Where one turn sends some rows of the set: a few examples, then the rows asked:
Q_587: [ 47 -13 -15  22  32  15 -27   6 -14 -11  -8  19 -10 -25 -24 -35 -16  -2]
Q_661: [ -3  -8  -4  30  45 -14  16   0   5  -7 -22 -21   6  -7  21 -11 -15  26]
Q_454: [ 38   0 -10   5  28  -7 -61 -22 -32  -2 -32  23  -7 -40 -10  13 -32  21]
Q_673: [ 10 -14 -20  29  50   3 -33  -8  -2  10  -9 -13 -18 -37   0  32  -4   9]
Q_645: [ 34  20 -17  20   8  12 -17  24 -34  13 -20  26  11  -8   9 -13 -15   7]
Q_334: [ -1 -24  -1   7  29  13  -9  -4  21  -9 -35  14 -31 -33 -32 -14  -1  12]
Q_969: [ 40  15 -13  10  10  11 -27  29 -37  10 -20  25  14  -7  10  -8 -12  20]
Q_840: [ 40  -3  -9   0  28 -10 -64 -10 -25  -7 -26  22  -8 -41  -9  13 -32  27]
Q_182: [ -6  -1   9  -5   4   7   7  12 -10  20 -42  16  -2 -14   6   3   2  45]
Q_5: [ 15   3  -1   1  11 -22 -17 -10 -23 -19 -51  22  16 -16  19 -19 -44  40]
Q_842: [  2 -19   0  12  27  13   3 -13  28  -4 -35   6 -31 -34 -23 -14  -3  20]
Q_179: [ 20  -1  -3  -1  15 -20 -17  -4 -15 -18 -43  24  24 -18  21 -22 -39  47]
Q_184: [ -7  -4  -5  24  46  -3  16  -6   9 -13 -29 -16  10 -10  26  -5 -17  34]
Q_97: [ 38   4 -14  13   7  12 -16  23 -37  19 -19  24  10   0  15 -12 -13  18]
Q_838: [ 50  -3 -19  27  33  15 -30   4  -1 -15 -13  14 -16 -28 -22 -25 -18  -6]
Q_801: [ 14  -8 -12  26  61   8 -30 -11   0  -1 -11 -18 -22 -33  -6  30 -10  15]
Q_681: [ 37  -3  -8  -5  27 -12 -62 -12 -26 -14 -30  20  -3 -37  -7  21 -32  22]
Q_707: [-16   0  -4  33  41  -5  13  -3   9 -12 -31 -14   8 -13  21 -10 -23  30]
Q_885: [ 18  -8 -12  28  56   7 -35 -18   2   1 -13 -17 -16 -30  -1  34 -10  10]
Q_582: [ 11  -2   3  -6  17 -23 -16  -5 -18 -23 -39  20  26 -21  16 -20 -42  44]
Q_718: [ -5  -7  -1  26  47  -5  13 -12  12  -8 -20 -19  13 -14  23  -7 -22  32]
Q_652: [ 29  -7 -18 -14  26  -6 -61 -16 -24  -3 -30  27  -6 -41 -11  11 -30  21]
Q_754: [  7  -4 -12  36  60   9 -33 -16  -2   4 -13 -15 -14 -36  -7  25 -10  11]
Q_517: [-10  10   7   4   5   8   4  12 -13  27 -41  19  -5 -13   1   7   2  32]
Q_908: [ 43  -2 -14  30  24  11 -23  -3  -5 -10 -18  21 -16 -33 -25 -34 -19 -10]
Q_633: [-11 -10   2  -3   3   8   3  13  -2  22 -44  17 -11  -8   5  10   2  34]
Q_925: [ 16  -2  -3 -11  21 -25 -12  -6 -17 -17 -44  19  19 -11  10 -32 -40  38]
Q_811: [ -1 -12   7  13  22   8  -2 -11  18   3 -39  12 -34 -39 -30 -13  -2  14]

Q_517 goes to Q_811
Q_969 goes to Q_182
Where do these go?
Q_184 goes to Q_801
Q_707 goes to Q_754
Q_582 goes to Q_718
Q_925 goes to Q_661
Q_334 goes to Q_587

Where one turn sends some rows of the set: a few examples, then the rows asked:
Q_620: [  1  -6  -3  71  -5 -39  -9 -25  -2  31  26 -12 -13  -3 -14]
Q_824: [ -9  -3 -29  -2 -21 -27   3 -29  10  34   5  -4  14  -3   2]
Q_827: [ 24  19   1  32  -5 -19 -31   7  15 -23  25  11  15 -17   6]
Q_18: [ 10 -16  -1  18 -22  -5  -9  -7  -3   2 -12 -22  18 -24  32]
Q_597: [ 11  -5  -2  30  31 -67 -21   6 -29   9   3 -17  13 -14   7]
Q_169: [  2 -10  -8  11 -20 -31 -16 -28   0 -32  -5  -5  26 -10  23]
Q_767: [ 17  12 -26   8 -13 -24   1 -19  21  27  28 -13   0  -1 -25]
Q_224: [ 13  19 -27   1  17 -43 -18 -17  22  15  19   8  23 -10 -17]
Q_204: [ 14  -3  11  49   0 -68 -23  19  -8  15  -1  -7   1 -23  18]
Q_650: [-11 -21   7  28 -31 -34  -7  12   0  -7   9  -4  12 -23  34]
Q_594: [-20  -3 -11  44 -16 -35  -9  -2 -27  14  39 -20 -16  -4  -1]
Q_973: [ -4 -13  -2   9 -26 -30 -25 -12 -12  -7 -19 -10  -2 -19  30]
Q_410: [ -2   5 -17  21  -4 -14 -35 -25  13 -35  14 -12  12 -27   6]
Q_832: [ 16 -10  21  47  34 -60  -8  -9  -9  15  13  -2   4   1 -12]
Q_956: [ 14   6 -21   2   4 -59  -5 -23   4  37  -8   3  23   1  -1]
Q_298: [  7 -26  21   9  -8 -22  -6 -26  11 -12 -15   1  10 -12  17]
Q_401: [ 27 -16   5  55  18 -64   1 -21 -10  25   6 -16  15  -6  -5]
Q_601: [  3  17 -35  14  -5 -26  -4 -24  15  32  33 -12   1  -7 -23]
Q_519: [ 20  11  -7  15  -1 -28 -22   1   1 -37  35 -12   4 -26  -2]
Q_390: [  6   6 -23   1  27 -38 -15 -12  23  21  21   1  26  -6 -18]
Q_462: [  4  -4   1  31   9 -32 -28  19  14 -19  24 -12  13 -45  13]
Q_139: [-11 -21  11  52   3 -28   5 -20 -12  29  21 -20 -17   1 -10]
Q_103: [  8  -8  -2  52 -17 -37   0  15  -8  10  37 -32  -8 -28   5]
Q_201: [  8   9  -9  58  17 -70 -21 -14 -24  13  12 -12   5   3  -6]
Q_52: [ 11  -8   3  27  -1 -23 -17 -25  28 -31  26  13  28 -17   1]
Q_167: [-18  -8 -22   2 -13 -28  -1 -20  13  39  10   3  15  10  -2]
Q_295: [ 10  -3  14  22   3  -8 -18 -21  25 -25  24   2  -4 -20 -10]
Q_887: [ 21  -5   7  42  16 -58  -2  11 -24  18   9  -7  32   0  14]
Q_665: [-12   4  -9  61  -2 -15 -19   4 -13  32  32 -20  -6 -13   1]
Q_698: [ 22   5 -15   0  -1 -49 -13 -19  15  36 -16   2  11   2  -6]
Q_888: [ -6 -28  -1  22 -10 -13 -17 -34  20  -6 -10  -4  20 -25  20]
Q_315: [ -3  -5 -18  56  -1 -47  -2 -22 -29  21  21 -38  -2  -3  -5]

Q_973 goes to Q_597
Q_956 goes to Q_224
Where do these go?
Q_620 goes to Q_888
Q_169 goes to Q_201
Q_887 goes to Q_827
Q_295 goes to Q_139
Q_103 goes to Q_650
Q_698 goes to Q_390

